Each named turn below is shown by a few rows before and after it. Which turns, in which order, take the first row of each later pair to the second? The first pair is answered.
pumif:
[-14   0  21  -1 -13  14   3   8 -38  15   1 -20  19   6] |-> [-17  -5  17  -2 -20   5  -4  12 -36  24   3 -17  16  18]
[ 25 -12 -29 -10   1 -22 -18   1  19   2 -17  24 -16  -7] |-> [ 28   7 -27 -12   4 -24  -5 -16  24  -6 -12  22  -2  -4]
[-8  1 28  1 -5 -7  0  2  0  8 -5  6  9  4] |-> [-7  1 28  3 -7 -5  0  2 -2 11 -3  9 11  6]
Geb:
[-11 -22   1   3 -16 -12   2  -2 -11  16  14  -2  22  26] |-> [-10 -16   7  -1 -17 -12   4  -1 -13  14  13   0  20  24]
[ 20  17 -15   5  -3   6  -1   0  15 -11  16  37 -12  -8] |-> [ 15  28   3  10  -1   6   2   3  11 -11  16  37  -7 -15]
[  4 -10  18   3 -18  -8 -12   8   7  11   3   3  -8   5] |-> [ -1   0  33  10 -11  -9  -9   4   0   6   0  -4   1  -2]
[  4  24  43  10  -7 -11   5  -9 -11 -13  -1  34 -23  -2] |-> [ -8  24  41  16  14  16  10  -9 -25 -16  -1   2   3 -18]
tamut:
[  8   1 -18   2  11   5   0   0   3  -7   3  18  -7  -9] |-> [  2  -5 -23   1   5   9  -1  -1   2   1   3   0  11   0]
[  3   6  25  11  11  17  22  -2  -8  -8   0 -23  -4 -14] |-> [  0 -12  25   7  -6  10  15   9 -14  11   8 -29   4   7]
[  8  21   7  -4   7 -17  -3 -15  -1  -8  -7  -1  -6 -23] |-> [  3   8  -3  -1   3  -3 -10 -14 -10  11  -5 -25  24 -10]
[ -6  -3 -28   2  22  21  -8   4   1  -5  -8 -20  16 -12] |-> [ -8 -27 -19  -4  -8  -4 -17  26  -2  22  -3  -4  -4  14]
Pairs:
Each pair is 2 to 3 turns apart.
[  4 -12  -7   3  -5 -15 -15   2   3  -2   4  24 -25  -8] |-> [-18   2  14  13   9   9   2  -4 -15   5  11 -12  19 -16]  Geb then Geb then tamut
[ 12   4  -9   4 -10 -23   6  -1  20  -4  10  32 -33   4] |-> [  6  -2 -15   4 -20 -24   3   5  15  10  15  22 -27  16]  tamut then tamut then tamut
[-19 -16  19   8 -25  25  -8 -12  20  33  -2 -32  20  26] |-> [ -9 -12  30   3 -38   7  -6 -15  25  31   0 -14   9  38]  Geb then Geb then Geb
[  9 -13   0   1 -17 -27   1   7  30 -17  -1  29  -7  13] |-> [  9 -21  -2   1 -17 -24   1  11  23  -5   1  21   2  23]  tamut then tamut then tamut
[ 18  30   4   0  -4  -7  11 -21  20 -14   1  -6  25  11] |-> [  9  31  30   2 -11  -7  18 -12   5  -6   2  -1  26  11]  tamut then tamut then Geb
[ 11   8  16   0 -40 -12  16 -11   1  23  15   3  14  25] |-> [ -3  -9 -17   2 -17  17   2  -3 -10  30  11 -29  32   8]  Geb then Geb then Geb
[-24  10  10  12  27  15   7   1 -11  -8  -3 -20  14 -26] |-> [-18 -22   5   5 -16 -21  -3  23  -9  27   8  -6  -3  17]  tamut then Geb then Geb
[ 10 -21 -47 -15   2   9 -20  12   0 -15   4  11 -36  -7] |-> [  1  28   0  -1  21  24  17 -27 -14 -26   9 -22  30 -14]  Geb then Geb then tamut
[ -3 -16 -25 -12 -16 -12 -24  23  15  37   8 -22  -2  25] |-> [  9  29 -21  -5  32  15  -6 -10  24 -17  -9 -20   5 -25]  tamut then tamut
[  7  18  -2  -2  25  13  13 -29   5 -13   3 -18  28 -11] |-> [  1  22  45   1   0 -16  20  -7  -8  -6   5  19  -7  -7]  tamut then tamut then Geb
[  9  23 -16   9  14   6  -4 -27  12 -20  -1 -22  45  11] |-> [ -4 -12  -9   9 -19  -6 -15   2  -3  24   6 -23  39  42]  pumif then tamut then pumif
[ -2  16 -10  -1  22  20   6 -23   6 -13   4 -36  38  -1] |-> [  9  32  32  -3  -8 -30  12 -16  11 -18   6  29 -20   1]  tamut then Geb then tamut
[  0  -3 -41  -4  13  25  -1  -6   3  17   6 -47  48  14] |-> [ 17 -19 -29 -17 -32 -28  -5   2  20  32  12  -1   5  51]  Geb then pumif then tamut
[  1  17  -4  10  40  28   3  -3   7 -26  -7 -10  -3 -35] |-> [ 21   7 -12  -3   9 -12  -3  -2  30 -24  -5  27 -37 -11]  Geb then Geb then Geb
[ -6  12   7   3   2   4   5 -13   6  -4  14 -27  22   6] |-> [  0 -13   2  -4 -18 -17 -11   5   9   7  11  -1  -7  22]  Geb then tamut
[ 20   9   6   3 -16 -21 -10  -7  15  23  -3   5   5  19] |-> [ 18  32  16   6   7  -6   0 -15   9  -3  -8   5  11  -8]  tamut then Geb
[ 10 -30  10 -16   4 -18  14  37  11   1 -11   7 -27  -1] |-> [ 12 -36 -21 -15   9  -7   6  23  19  11  -6 -21   3   8]  tamut then tamut then Geb
[  2 -15 -32   1  11   8 -10  11   2  -2  -8   6 -18 -21] |-> [  0  20  23   8   2 -12   7  -1  -5  -8  -6  21 -14 -25]  Geb then Geb then Geb
[ -2 -10 -19   1   7  15  -5 -10  -9   9   2 -22  19  -6] |-> [ 12   3 -24  -2  16   5  -6 -15  10 -15  -2   3 -11 -16]  Geb then tamut then tamut
[-10 -30  -9  -1 -16  -4 -11  22  -6  29   3 -10   0  24] |-> [ -3  19  28   7   6  -8   4  12  -7 -18  -1  23 -33 -22]  tamut then Geb
[ 10   8 -13   6 -21  -4  11 -18   0  19   0  -7  21  16] |-> [  0  21  22  15  -7   2  16  -8 -17   0  -5  10   3 -15]  tamut then Geb then pumif
[ -5   6   6  -3   7   0  -1   6 -10 -10 -10  15 -23 -19] |-> [  2 -11 -26  -9  -3  -4 -10   5   3   2  -5  11 -17   5]  tamut then Geb then Geb
[  0 -20 -19  -3 -18  -4  -7  24 -12  12  -8   7   4  24] |-> [ 13  -5 -41  -5   9  13  -4   4   1 -18 -14   4   7   2]  tamut then tamut then Geb
[  7 -11 -56  -2  11  15  -6  -5  14   0  -6 -19  19  10] |-> [ 18  -9 -50  -8   2  -8  -2  -7  29  -8  -5  13 -10  15]  pumif then Geb then tamut
[  3  17 -11   5  23  12   6 -23  16 -15  -5 -14  25  -4] |-> [  5 -18 -28  -1  -5  -9  -9   0  19  15  -1  -8   6  27]  Geb then tamut
[  6  20  -6 -16  25  16 -15 -26  11 -22 -34  -4  -4 -24] |-> [ 14   8 -13 -19   0   0 -10 -38  22   8 -21 -22  26  22]  tamut then Geb then pumif
[ 21  34   4  -3   6 -21   2 -24   9 -12  -8   9  -5  -9] |-> [ 16   4  -1  -8 -22 -26 -10  -8  -3  27   1  -4   4  26]  tamut then tamut
[ -6  17  60  11 -12 -16  20  -2 -16   6  20   7   4   6] |-> [-24 -24  35  15 -10   6  -7  26 -29  30  17 -10  -3   2]  pumif then Geb then pumif
[  8 -11 -15  -3   8  -3 -11  13   3 -14  -3  15 -30 -10] |-> [ -1 -27 -29   0   0  12 -13  10  -2  11  -1 -15  -4   8]  tamut then tamut
[  2 -32 -61  -7   7  14 -13  -6  23   0  12  -8   1  15] |-> [ -8 -40 -42  -9 -15   4 -11   6   9  20  16 -13   5  32]  pumif then pumif then tamut
[ 13   3 -10   0 -18 -22  -7   4  15  -1  -1  10 -27  11] |-> [ -3   4   3   2 -18  -3   2  -6  -3  21   5 -26  19  18]  Geb then tamut then tamut
[ -2 -10 -17   3   3   9  -1  -2  -2  21   8 -35  31  21] |-> [ 14  26   5   3  20  -3  10 -13  13 -29  -5  18 -16 -17]  tamut then tamut
[ 18  23  11 -12  -6   0   8 -19   9 -24 -28  15  13  -6] |-> [ 16 -11   1 -15 -30 -14  -9  -2   7   4 -21  18   1  23]  tamut then Geb then tamut
[  3   6 -21  -7  18  15   0  -6  -4  -8  -6  -9  15 -20] |-> [ 11  -1 -18 -15 -14 -14   1  -7   5  11   0  -2  22  20]  tamut then pumif then Geb
[ -9 -15   6  -7 -22 -18  -5  23   0  21  11  17  -9  16] |-> [-10  11 -10   3  28  27  -1   5  -4 -10   2 -14  19 -26]  tamut then pumif then tamut
[-18  -4  23  -8  19  -1   3 -24 -15   4   3   1 -14 -24] |-> [ -5 -25 -11 -17  13  -6 -14 -17   1  15   2   9 -31 -11]  Geb then Geb then Geb
[  3 -14   3   1  -6 -10 -13  14  -2  -7  -6  25 -33  -4] |-> [  0  -6 -22   5  25  18 -13   0  -7 -13 -11 -17   4 -16]  Geb then tamut then Geb
[-24 -19 -14   9 -10   8 -10  21 -27  41   4 -17   7  18] |-> [-19  27  13  18  26  25  11  -3 -28   0  -4  -6   6 -27]  tamut then Geb then tamut
